The rows of Z fall into 3 groups and each row is roughly a mix of its group's hidden directions.
Z (67 x 10):
-25; 17; 20; -2; 48; -1; 6; -1; -32; -3
-8; 20; -25; -13; -34; 18; 12; -2; -41; 15
43; -19; 1; -5; 5; -11; 16; 1; 35; -28
-12; 13; -11; -8; -37; 12; 5; 8; -50; 8
4; 29; 29; -23; 25; -10; 4; 39; -11; 9
-22; -1; 15; -2; 5; -14; -48; 23; -12; -27
-10; -13; -5; -22; 39; -12; -16; 37; -23; -11
-13; -22; 8; -15; 29; -14; -20; 39; -22; -17
9; 34; 23; -7; -8; 17; -18; 19; -36; 25
-20; 6; 7; 13; 56; 1; 3; -20; -21; -5
35; 16; 10; -7; 38; -14; -1; 29; 23; 8
-19; -10; -18; -18; 30; 45; -1; -22; 3; -14
-49; 15; -22; 18; -4; -6; -17; -24; -16; 8
-20; -20; 18; 8; -13; -35; 39; -18; 16; 3
12; 16; 10; -10; 39; -33; 11; 11; 21; -28
19; -13; 27; -1; 50; 19; 16; -1; -18; -1
-6; -6; 33; -26; 8; 13; -7; 33; -19; 34
-40; -24; 25; 7; 21; -6; 25; -22; -10; 13
8; 39; -31; 4; -2; -1; 20; -32; -9; 27
29; 13; -20; -24; -25; 5; -22; 24; 21; -23
25; 8; 11; -14; -21; 17; -10; 39; 0; 37
7; -6; 34; -23; -13; 27; 12; 25; -32; 15
7; 17; -15; -9; -45; -16; -16; 26; 26; 14
-7; 10; -43; -10; -25; 18; 26; -23; -18; 12
19; 24; -4; -1; 34; -32; -6; 18; 34; -6
16; -4; 20; -21; -11; 7; 32; 18; 1; 46
19; 10; -37; -13; -10; 15; -19; -3; 24; -38
18; 26; 15; 10; -1; 28; -2; -31; -5; 41
32; 7; -2; -35; -14; 25; 11; 26; 10; 26
-2; 14; 25; -6; -24; 17; -18; 25; -44; 12
-1; 7; -11; -14; -56; 32; 11; 6; -3; -2
4; -5; -21; -2; -46; -22; -1; -6; 33; -23
32; -5; -2; 0; 30; -23; 11; -1; 36; -29
5; 17; -32; -3; -35; 19; 27; -28; 11; 11
19; 8; -26; -32; -8; 28; -24; 15; 19; -25
-40; 32; -3; -9; 2; -38; -1; -1; -1; -24
-3; 2; 31; 20; 23; -10; -18; -10; -42; 22
-6; -13; 13; -17; 16; 28; 35; -7; -6; 41
-15; -17; -3; -19; 31; -10; -16; 35; -34; -11
-9; -18; 13; -10; -41; 33; 5; 2; -32; 15
7; -6; 51; 3; 11; 16; -32; 22; -8; 9
8; -9; 21; 0; 55; 1; 20; -11; -10; -23
-48; -21; 29; 5; 26; -6; -2; -9; -18; 1
5; -4; 16; 36; 14; -13; 5; -47; 15; 15
-15; 19; -20; -2; -18; -41; -5; -3; 31; -27
1; 5; -14; 15; -35; 17; 23; -44; 5; 15
-17; -35; 11; -18; 5; 5; -17; 39; -22; -20
9; 11; 26; 1; -14; -23; -30; 42; -18; 11
40; 25; -33; -6; -8; 24; -22; 11; 5; -9
-2; -9; -26; 0; -20; 31; 24; -42; 3; 17
2; -21; -15; 3; -59; 19; -6; -6; 2; 11
15; 11; -14; 12; 25; 37; 16; -17; -20; 33
18; 47; 14; -6; -29; 18; -8; 13; -9; 21
11; -1; -28; -9; 41; -5; 12; -15; 41; 0
21; 9; 36; -27; 25; -5; 17; 33; -6; -9
-14; 13; -24; -11; -20; 7; 9; 0; -54; 13
-12; 0; -23; 17; -33; 21; -25; -3; -6; 40
-6; -10; 37; 9; -36; -8; -16; 31; -1; -24
38; 31; -19; 37; -6; -7; -11; 0; -17; 11
-2; -7; -33; -17; 10; 34; 15; -30; 23; -21
2; -10; 0; -17; -35; -31; 14; 6; 37; -24
0; 33; 18; 19; -15; -10; -6; -9; -44; 23
38; 6; -6; -18; -26; 5; 31; 11; 19; 27
-11; -11; -56; -22; 7; -2; 25; -3; 5; -13
29; 20; 1; 8; 9; 22; -3; 16; -28; 42
1; 9; -35; -8; -20; -18; 23; 5; 37; -26
-5; 8; -23; 34; 0; -21; -18; -24; 3; -39
Here is one row of each group, with its name. Which group are the others in?
19; -1; -30; -33; -11; 28; 11; -5; 32; -17
<64>
25; -28; 7; 16; 43; 26; 10; -20; -7; 2
<115>
12; 53; 6; 2; -18; -26; -6; 26; -7; -1
<57>

4; -7; 16; 34; -26; -6; 11; -38; 30; -2
<57>
-33; -21; 13; -27; -6; -14; -16; 8; 20; -37
<64>
8; 5; -37; -2; -4; 0; 26; -26; 43; -5
<57>
-14; 2; -26; 5; 27; 29; -27; -21; -6; -32
<64>
-3; 4; 26; 36; 1; -31; 10; 2; -26; 31
<64>
10; -2; -13; 6; -37; 23; -21; 15; 1; 43
<115>
